In the rows, zero is written as 128.
Each named turn below is shown by a few rows before and after it. Which turns, in which order, take the first row of each later pair to the second? The first pair is answered.
T (before -> after):
[ 99 122 145 139 149 120 102 123 133] -> [107 128 152 132 161 128 102 123 125]
[116 157 116 127  77 111 150 132 157] -> [105 163 100 145 105 139 138 164 151]
[133 139 115 120 134 158 146 119 125] -> [134 138 122 112 120 149 155 105 129]
W (before -> after):
[ 50 126 188 163 168 135  82  69 150] -> [161 100  61 136  34 122 178 129 159]
[156 118 121 132 122 123 151 137 134] -> [138 129 152 139 152 125 129 124 134]
[144 135 135 118 127 100 124 137 111] -> [119 125 145 132 132  98 111 134 115]
[112 121 135 152 144 126 113 152 111] -> [147 116 116 134 122 124 133 163 109]
L (before -> after):
[192 155 125  93 108  91 154 111 120] -> [167 150 143  99 131 135 163  71 134]
[154 142 153  96 149  86 107 143 107] -> [183 133 119  94 105 107 141 130 127]
[154 120 148  85 132 131 130  91 130] -> [143 128 160  86 147 123 114 106 121]
E (before -> after):
[118 118 150 136 113  90 132 103 155] -> [117 115 103 159 100 124 140 145 152]
[180 103 141 133  98 104 153 116 142] -> [177 103 124 144  93 119 159 136 139]
[113  89 129 122 132 206 185  49 183] -> [ 99  81 174 122 112  94 145  39 197]
F (before -> after):
[123 127 107 137 111 137 135 143 136] -> [128 136 131 122 103 109 130 116 140]
[185 125  98  99 114 135 161 114 122] -> [173 133 108  98 131 164 159  90 122]
[141 139 129 119 132 162 157 102 119] -> [149 133  97 125 113 142 164 145 115]
Then:
Between the rows of a pair lie 2 to 3 turns.
[142 115  72 133 100  94 103 187 126] -> [153 119 119 100 118 160 142  52 153] | L then E
[197 151 139  76 179 107 102 139  79] -> [158 142 153 101 172  62  70 147  84] | F then E
[ 98 142 187 136 174 157 102 126 129] -> [ 82 125 137 171 145 154 105 175 127] | E then E
[115 125 169 120 143 126 133  79 146] -> [128 137 156 121 163 100 108 162 112] | F then E then L
[135 126 102 178  80 109 129 168 128] -> [138 122 112 163  58 118 149 106 151] | L then F
[129 134 166 117 165 162 118  89 110] -> [143 110  86 143  86 128 144 156 126] | E then F then W
[120  87 113 151  68  39 118 166 157] -> [168 134  99 116 170 157 130 231  93] | W then F then F
[100 132 183 134 144  73  94  90 129] -> [ 75 126 102 194 135 142 108 158 135] | T then E
[104 169 123 154 159 120 108 139 101] -> [123 154 104 142 118 149 150  80 134] | F then L then L
[126 124 145 141 115  45 109 135 130] -> [107 125 136 146 120 156 153  60 158] | L then F
[129 127 166 113 115  67 115 110 134] -> [100 124  93 166 123 170 139 163 134] | T then E
[164 148 123  92 113 139 173 100 129] -> [155 152 106 114 136 159 160 163 107] | W then F then W
[163 140 135  95 128 156 155 103 118] -> [143 147 118 120 143 160 133 178  99] | L then F
[140 156 126 126 167 172 126 166 110] -> [113 136  96 162 130 151 126 186 130] | W then L
[106 126  81 159 113 141 126 183 131] -> [ 80 137 153 145 150 104  85 148 126] | W then F then W
[131 112 167 120 117  82 128  83 152] -> [118 109 175 119 132  87 114  91 150] | W then L then L
[157 142 109 107 153 199 160 134 106] -> [160 144 121 106 166 146 128 188  80] | L then L
[159 106  96 116  63 138 166  95 145] -> [101 130 117 153 163 212 123 144 116] | T then T then L
[122 137 181 112 143 110 113 101 133] -> [100 120 152 140 117 131 134  80 154] | W then F
[125 130 172 115 140 107 117  89 130] -> [132 137 115 130 152 187 141 140 113] | E then E then W
[ 88 128 171 130 115  82 109  59 167] -> [ 58 112 103 181  93 128 114 122 179] | E then L
[125 128  97 143 120 156 143 134 119] -> [125 137 132 131 132 159 145  97 126] | F then E then L
[118 124 159 143 123  93 111 115 150] -> [140 130 167 121 138  99 118 108 138] | W then W
[115 120  57 118  75 122 145 136 122] -> [111 153 115  98 181 167 116 128  80] | T then W
[129 126  82 146 114 125 132 196 133] -> [ 77 121 125 164 117  88 102 136 163] | F then W then T
